In the data rows, 128 means zero.
Here are some points:
[124 112  95 168 109 162 103 136]
[102 128 156 103 111  83 177 136]
[108 128 138  86 117  87 172 158]
[145 139  94 159 141 133 111 113]
[143 115  95 155 146 148 128 124]
[139 137 142 136 135  92 163 105]
[126 151 149 108 136 140  99 141]
[138  90  79 109 123 159 101 176]
[115 159 153 107 123 142  87 128]
[162 133 165 131 151 119 106  96]
[112 150 152 100 114  90 167 127]
[131  95 149 108 131  70 186 122]
[144 136 158 109 146 137 107 128]
[135 104  86 136 124 172 103 155]
[136 117 102 164 149 137 124 130]
[133 156 156 116 138 131 118 100]
[137 124 149 119 137 144 111 147]
[115 154 147 131 156 113 112 105]
[139 113 106 151 138 143 117 159]
[147 139 145 124 128 162  96 110]
[125 117 138 130 145  79 175 120]
[ 98 114 160 103 112  75 176 145]
Here are 12 more points, each followed by its number:
[109 116 145  89 126  83 162 167] 0
[121 128 144 129 121  84 186  99] 1
[133 131  85 169 148 133 125 109] 2
[ 92  85 120  73 107  74 130 200] 3
[142 157 145 141 151 116 104  78] 4
[106 115 157 122 112  89 180 138] 5
[128 103  74 174 110 148 118 143] 6
[141 124 101 135 126 173 115 131] 7
[102 129  64 157  84 178  88 137] 8
[123 118  95 135 106 191 102 125] 9
[125 155 141 118 140 152 104 106] 10
[105 137 164 107  93 102 149 156] 11
Which of these numbered points is nearest to each point below, ignoring the 3 directions in which the first points spread most? Its number follows each.
[127 131  58 173 100 166  96 113] > 8
[152 156 145 132 147 119 108  75] > 4
[134 126  96 141 120 174  98 138] > 1
[141 141 154 100 152 132 103 136] > 0
[116 127  89 132 120 158 108 165] > 2
[144 134 161 106 157 137 109 131] > 0
[ 89 100 149  79 103  75 177 169] > 4
[123 120  64 161 108 171 100 126] > 8
[112  98 163 108 111  77 176 149] > 5
[150 119  97 170 126 153 116 113] > 1
[135 130 166 111 124 154  99 136] > 5
[123 119  86 152  97 189  92 109] > 9
[130 156 142 156 121 138 100  88] > 6
[121 136  93 129 110 167  97 150] > 2
[140 122  80 182 121 149 106  91] > 6
[106 134 162 100 105  72 183 119] > 1
[138 131  87 141 142 172 110 121] > 10
[141 126 163 103 158 123 121 132] > 0
[113 114  67 160  92 185 113 123] > 9
[105 109 138  99 118  84 151 182] > 0
[122 146 156 117 144 148 110 112] > 10
[103 136 162 104  99  96 168 140] > 11
[129 156 135 100 128 163  90 124] > 10
